0: [139 143  71 181 198 144 128 145 104 117 108 154 104 203 146 105]
1: [126 126 148  74  89 121 110 181 174 115 116  81 108  77 111 157]
2: [111 189 183  95 105 185  74 176 139 112 128 129  91 124 168 142]
3: [107  93 148 124 127 121 102  74 127 152 140 132 152 133 136 146]
4: [140 145 102 156 153 148  95 181 114 107 107 158 127 172 128 119]
5: [152 123 112 149 194 131 151  75 130 127 169 122  98 123 166 161]
6: [103 138 192  88 127 170 106  43 129 168 179 133 123  83 188 123]
7: [136  55  64 134 113  66 138 135 117 107 121 140 184 106  76 165]
8: [163  79 197 109  77 134 138  86 176 129 148  65 109  26  70 145]
9: [ 89 112  89  95 100  88 145 137 152 135 100 103 142 110 174 170]
10: [ 62 137 255  71  66 183  49  16 135 177 171 133 157  83 211 161]
11: [101  88 125 131  82 105 143 104 139 138  98  98 140 111 101 134]
12: [142  86  82 152 136 102 151 137 135 104 113 106 114 118  82 154]
13: [137 151  85 145 184  90 198 118 100 104 168 128  92 140 116 168]
14: [163 232  98 129 178 129 153 220 136 101 131 144 102 167 205 135]
15: [138 112  34 119 135  81 141 209 147  94  96 126 142 122 143 177]
16: [129 128 154 127 152 139 132  70 118 141 173 133 116 115 136 132]
17: [134 123  89 128 137  97 140 181 132 100 109 116 118 142  98 147]
18: [121 128 146  95 109 113 110 136 156 126 125 104 132 111 151 165]
19: [ 88 113 126  32 120 135  92 169  95 128 176 167 141  73  94 114]
20: [146 135  53 180 162 127 103 206 111 110  70 169 153 213 131  94]
21: [113  86  48 110 119  57 200 160 113 121 115 114 141 108  65 123]
22: [126 190 155  88 154 161  96 184  98 111 171 169 107 143 131 117]
23: [134 186 134 124 118  83 175 181 134 132 101 111 132 176 112  92]
24: [163 116 171 178  89 133 151 111 157 117 101  77 102 120  58 119]
25: [122 103  99 133 142 117 139 130 118 103 137 121 105 121  92 160]
26: [129 128 153 136 164 152 101 108  99 134 153 155 118 161  99  98]
27: [169 107  77 239 159 126 162 119 130  93  81 101  86 185  89 145]
28: [108 129  91 110 131 121 118 164 131 128 111 135 135 135 169 136]
29: [139 134 112 125 132 135 132 157 141  99 128 110  93 107 125 163]
30: [144 131 147 112 139 128 119 124 117 125 162 150 146 114 106 120]
31: [154 102 144 145  87 151 115 121 183 151  82  96 145  96 162  98]
32: [155 129 167 156 139 191  77  98 129 123 150 150 123 120 154 132]
33: [ 96  64  99 105  79 105 114 127 134  97 116 107 129  72  90 213]
34: [141 132 159 136 129 131 131 122 105  98 161 133 113 123  65 159]
35: [121  92  56  79 113  84 165 200 114 116 124 137 147  77  61 104]
36: [145 145 173 141 102 148 131  82 161 161 120 109 142 117 187 112]
37: [ 97  83 124 161  74  88 123  95 147 129  72  87 150 156 119 183]
38: [185 199 131 133 130 107 177 227 169 122  91  94 114 149 123  68]
39: [103  66 166  89  71 119  82 100 134 143 131 128 176  85  89 139]
40: [ 88  80 161 105  73 162  41 135 122 101 117 130 124 102  72 179]
41: [128 126 147 160 141 137  84  98  97 133 135 175 170 185 131 119]
42: [178 156  92 136 123  90 199 204 186 127  74  75 113 120 129  89]
43: [ 72 133 131  92 108 147 106 127 114 133 127 132 114 114 144 138]
44: [  0 125 198  39  76 109 102  53  61 178 172 155 162 139  90 116]
45: [119 152 135 118 120  99 134 162 128 126 115 120 135 157 115 130]
46: [117 134 159 124 155 145 122  68 106 144 173 143 119 133 135 127]
47: [119 111 102 131 123  87 133 149 118  96 127 125 135 139  76 184]
48: [117 169 164 142 115 133 139  93 150 150 112 103 122 155 192 136]
49: [122 185 211  98 128 154 131  97 121 147 172 124 106 120 137 110]
50: [140 149  41 170 193  88 171 172  97 117 105 156 134 208 127 103]
51: [139 129 108 180 123  84 157 124 172 106  77  68 100 170 145 197]
52: [163 123 110 126 102 121 119 205 145 112  95 131 154 119  91  96]
53: [183 156  34 162 224  81 205 165 113 124 142 158 140 176 158  92]
54: [101 145 129  68 157 145 115 144  99 124 178 153 102 109 126 129]
55: [ 93  62 129  86 105 151  84  87 102 131 169 161 154  62  99 154]
56: [154 187  54 100 176  75 187 253 128  82 133 127  99 145 115 139]
57: [123 127  63 172 180 158  98 139 100 116 109 176 124 184 176 134]
58: [164 167  86 212 183  87 203 149 164 125  58  64  75 225 137 108]
59: [109  88 143  54 103 161  56 149 136 132 151 147 150  56 136 138]
60: [142 155 182 135 105 151 122  97 158 155 121 110 134 123 181 110]
61: [108 190 182 120 115 134 137 106 146 155 120 103 114 155 187 121]
62: [153 143  70 182 164 130 113 192 113 113  81 164 143 210 128  90]
63: [101  97 114 138 104  62 187  91 115 156 106 107 161 154  79 100]
64: [184 152  90 176 157 118 148 187 148 115  91 128 133 168 136  97]
65: [149 124  93 182 126 105 155 140 141 137  77 119 153 174 133  97]
66: [197 124 126 187 136 101 215  79 151 127 140  93 123 102 116 129]
67: [115 118 133 125 159 150 132  85 103 120 174 137  93 112 113 144]
68: [ 99 188 163 132 163 179  80 109 120 141 133 142 103 184 219 136]
69: [175 147 107 154 166 130 183 151  94  92 169 145  90 117  56 112]
70: [120  87 151 129 148 168  76  52  87 127 194 179 143 102 121 153]
71: [163 160  98 132 161 109 165 189 127  83 147 121  87 132  98 154]
72: [144  90 108 154  97 119 136 136 152 139  78 113 159 122 113  95]
73: [ 71  65 138 139 102 150  53  52 115 122 122 135 140 130 130 202]
74: [102 180 127 116 119  77 187 162 108 138 109 114 125 183  92  88]
75: [ 83 163  92 108 100  82 151 182 144 128  71 100 128 169 162 144]
76: [170 166 145 141 149 153 166 130 129 143 144 130 110 120 132  63]

[ 88 122 168  43 111 192  24 137 106 127 181 185 144  69 162 154] -> 59
[ 84  94 130  71 123 118 129  87  93 145 180 152 143  84 111 135] -> 55
[122  91 128  80 108 153  63 155 145 120 133 139 141  72 135 150] -> 59
[165 120 114 128  93 124 114 209 154 115  82 124 155 118  93  93] -> 52
[143 142 135 175 125 135 135 133 143 130  84 105 115 173 119 100] -> 65
[140 194 135 132 166 165 108 144 108 144 142 183 146 171 211  88] -> 68
[174 103 156 178  94 128 157 115 156 115 102  78 106 108  56 122] -> 24
[ 83 140 131  69 132 130 109 132 118 165 140 144 144 127 174  93] -> 43
[147 139  46 179 186  78 188 161 110 131  98 144 147 207 124  83] -> 50
[176 108 110 147 129 132 133 155 191 111  92  80  95  95 136 146] -> 29
[130 162 133 130 121  87 174 143 148 127 112  90 116 148 132 143] -> 45
[138 131 147 138 129 124 132 128 107  96 155 133 117 127  69 161] -> 34
[180 136 102 151 118  88 172 178 189 115  84  75 125 124 139 140] -> 42
[138 101 145 123  83 130 126 109 172 155 100  97 146  88 154 109] -> 31
[ 82 110 164 108  86 119 123  68 108 134 149 125 139 108 106 165] -> 3
[114  86  91 114  88 101 120 151 124 140  97 144 188 117 111 104] -> 72
[148 107 133 144 108 144 104 148 154 123  92 109 123 123 109 116] -> 72
[149  67  85 132 121 128 109 149 142 134 102 139 164  96 116 102] -> 72
[140 135 155 110 128 128 124 128 116 124 159 146 142 115 104 125] -> 30
[150 119 113 148  94 117 119 162 166 135  74 116 165 130 153 117] -> 72
[138 141  80 117 123 104 157 216 149 103  91 104 106 126 108 129] -> 17
[135 170 177  81 134 145 156 120 119 132 192 124  94  80 118 116] -> 49
[139 106 152 120  92 138 111 115 163 144 111 104 145  91 148 121] -> 31
[ 96 126  90  86  95  88 137 166 161 132  91  99 142 107 177 164] -> 9
[100 166  93 113 110  95 151 195 151 119  75  97 116 162 160 146] -> 75
[ 97 170 131 121 113  86 175 155 112 141 104 113 126 176  97  90] -> 74
[ 89  36 114  98 107 147  92  81 116 131 145 131 134  58  93 153] -> 55
[182 128 127 190 139 103 211  76 145 130 132  93 119 121 121 129] -> 66
[ 90 133  85 107  94  88 140 181 146 122  74 103 131 144 140 156] -> 75
[105 103 103 162 129 117 120 112 114 136  91 132 141 175 121 118] -> 65
[147 163 128 121 149 149 124 170 128 111 139 134 100 130 130 120] -> 29
[127 141 159 162 148 116 156  35 138 159 137 107 127 161 181 143] -> 48
[144 105  86 184 150 102 155 121 118 120 102 125 130 173  94 118] -> 65
[117 119  58 180 183 151 102 122  94 116 114 177 134 188 170 136] -> 57
[136 202 149 113 183 166 140 151 122 146 153 133  76 150 165  65] -> 76
[ 94  98 127 120 100  68 184  77 111 158 127 111 158 130  83 110] -> 63
[132  93  57 110 129  70 190 164 121 117 126 122 138 100  73 119] -> 21
[ 98  86 128 166  85  85 120  89 140 136  72  97 158 168 118 168] -> 37
[168 141  71 142 162 123 151 198 141 121 106 134 125 138 135  85] -> 64
[120  91  90 126  97 102 124 154 124 142  91 145 188 133 117  97] -> 72
[142 158 195 106 121 166 132  92 130 144 174 130 113  81 141 106] -> 49
[ 87  47  92 111 119 127 105  81 109 137 135 139 142  88 109 155] -> 55
[182 169  92 160 167 136 160 174 152 142 100 131 132 154 187  57] -> 64
[134 117 101 159 129 116 141 137 116 127 106 136 144 157 107 108] -> 65
[ 47  96 152  65  88  95 148  49  84 168 169 136 161  92  98 127] -> 44
[124  98  69 192 173 133  90 114 121 116  91 154 137 199 163 156] -> 57
[149 175 160 157 154 158  80 149 154 130 105 131 125 189 187 124] -> 68
[115  60 102 190 127 162  78  71  90  99 124 164 135 145 107 182] -> 73
[150  67 139 121  98 129 135  97 180 126 126  74 110  43 113 158] -> 8
[126 140 158 142 128 181  77 111 134 123 129 135 115 136 167 146] -> 32
[177 140 164 176 151 195  91 108 142 112 139 135  94 123 148 139] -> 32
[156  91 128 141  93 108 146  96 192 151  92  78 153  85 177 141] -> 31
[149  87 121 144  99 186  63 162 163 120  80 128 135  98 135 112] -> 31
[127 176 174 115 114 135 126 156 130 121 129 116 111 140 113 122] -> 45
[170 115  77 241 166 127 161 127 132  85  77 102  80 191  94 149] -> 27
[134 114  69  84 129 114 112 234 142 140  80 143 162 130 124  53] -> 52
[ 88  39 135 113  63 128  75  67 143 146 107 118 176  78 132 167] -> 39
[144  86 154 130  73 185  55 144 176 129  80 112 139  84 139 116] -> 31
[196 158 117 182 127 120 149 183 169 116  78 106 134 153 140 100] -> 64
[ 97  68 108  96  74 117 105 141 140  94 114 106 127  67  91 206] -> 33
[ 75  89 159 110  87 167  36 121 104 103 127 143 123 121  81 177] -> 40
[111  82 103  70  69  77 123 183 140 135 101 122 185  87  77 112] -> 35
[114 116 116 117 126  90 168 115 112 163 123 132 164 145 112  67] -> 63
[181 122  55  90 157  69 176 213 167 120 126 117 150  83 153 124] -> 15
[ 75  76 141  95  88 164  45 132 111 103 125 140 123  99  82 172] -> 40
[101  88 118 130  86 107 136 115 134 131  98 107 134 115  94 142] -> 11
[ 79  93 156  99  85 161  45 135 112 102 125 137 119 110  81 176] -> 40
[144 201 139 135 168 176  90 148 111 137 147 189 144 168 225 101] -> 68
[151 133 113 185 150 129 155 116 138 130  95 101 103 169 126 110] -> 65
[164  99 120 130 155 143 118 115 112 128 169 164 148  94 118 110] -> 30
[ 94 126 140  88 113 162  98 119 119 114 152 136 103  83 143 170] -> 43
[142  91  93 140  55  97 154 171 187 141  38  81 164 106 132 101] -> 72
[193 124 160 172 132 119 183  82 186 147 120  65 112 102 142 111] -> 66
[184 148  38 157 159 106 178 252 139 107  74 132 124 157 105  61] -> 64
[ 87 113 117  76 113 149 129 114 116 163 140 138 132  85 155  86] -> 43
[105  57 142 163 105 115 130  11 109 152 132 125 158 124 103 146] -> 3
[184 128 122 184 138  99 212  82 152 121 135  93 113 110 120 144] -> 66
[116 152  77 123 180  94 157 169  74 132 138 175 148 189 104  74] -> 50
[172 158 124 152 147 142 171 148 132 132 126 128 110 127 124  67] -> 76
[ 77  53 141 137 107 154  50  51 112 117 134 138 132 120 123 215] -> 73
[137 160  66 134 169  92 217 131 103 128 155 142 123 128 162 122] -> 13
[111 161 148  74 187 170 110 125  80 111 220 168  75 102 123 143] -> 54
[119 121 131 130 152 140 147  82 102 124 167 127  89 112 101 144] -> 67
[108 218 223  88 105 198  79 155 129 118 150 129  81 126 161 130] -> 2
[168 130 111 137 144 109 142 149 157 101 138 113 123 106 144 180] -> 29
[156 172  81 135 174  80 185 190 117  87 141 129 105 162 102 154] -> 71
[148 163 153 123 121 112 135 170 140 119 125 118 128 141 104 119] -> 45
[112  93 139 139 137 105 111  67 134 149 134 126 158 145 147 154] -> 3
[119 125 167 148 112 181  61 102 130 120 121 140 122 137 154 156] -> 32
[ 65 118 155  74 101 117 116 113  95 129 158 138 129 114  86 151] -> 43
[114 173 141 154 170 151 122  95 113 126 144 142  99 182 182 151] -> 68
[115  96  76  76 120 103 153 175 103 123 142 145 145  84  73  96] -> 35
[142 120 118 177 140 128 152 109 139 130  96 104 109 160 116 113] -> 65
[133 153  80 179 194 159 117 148 103 115 109 156  94 202 150 103] -> 0
[162 164 101 131 159  97 170 188 127  87 139 119  97 140  95 148] -> 71
[146 139  92 128 133  94 150 203 143 105  98 108 116 145  96 128] -> 17
[ 74 137  68  92 104  87 126 206 126 116  78 124 140 156 143 155] -> 75
[120 125  77 133 129 123 138 151 119 142 100 148 155 143 163  93] -> 28
[116 116  41 120 140  70 221 164 131 133  99 103 110 120 110 103] -> 21
[107 153 165 100 123 163  98 125 126 137 140 137 110 124 158 124] -> 43
[167 139 151 141 136 119 184  89 149 125 159  95 100  92 122 139] -> 66
[177  90 179 136  99 141 124 110 191 116 124  55  87  60  85 152] -> 8
[148 130 110 102 100 127 119 224 166 126  78 110 139 108 113  78] -> 52
[120 135 142 107  89 131 111 148 153 129 108 113 140 108 158 144] -> 18
[156  36  69 147 102  63 146 124 131 107 121 127 187  90  62 172] -> 7
[137 133 103 121 127 121 133 174 140 100 116 117 106 115 122 158] -> 29
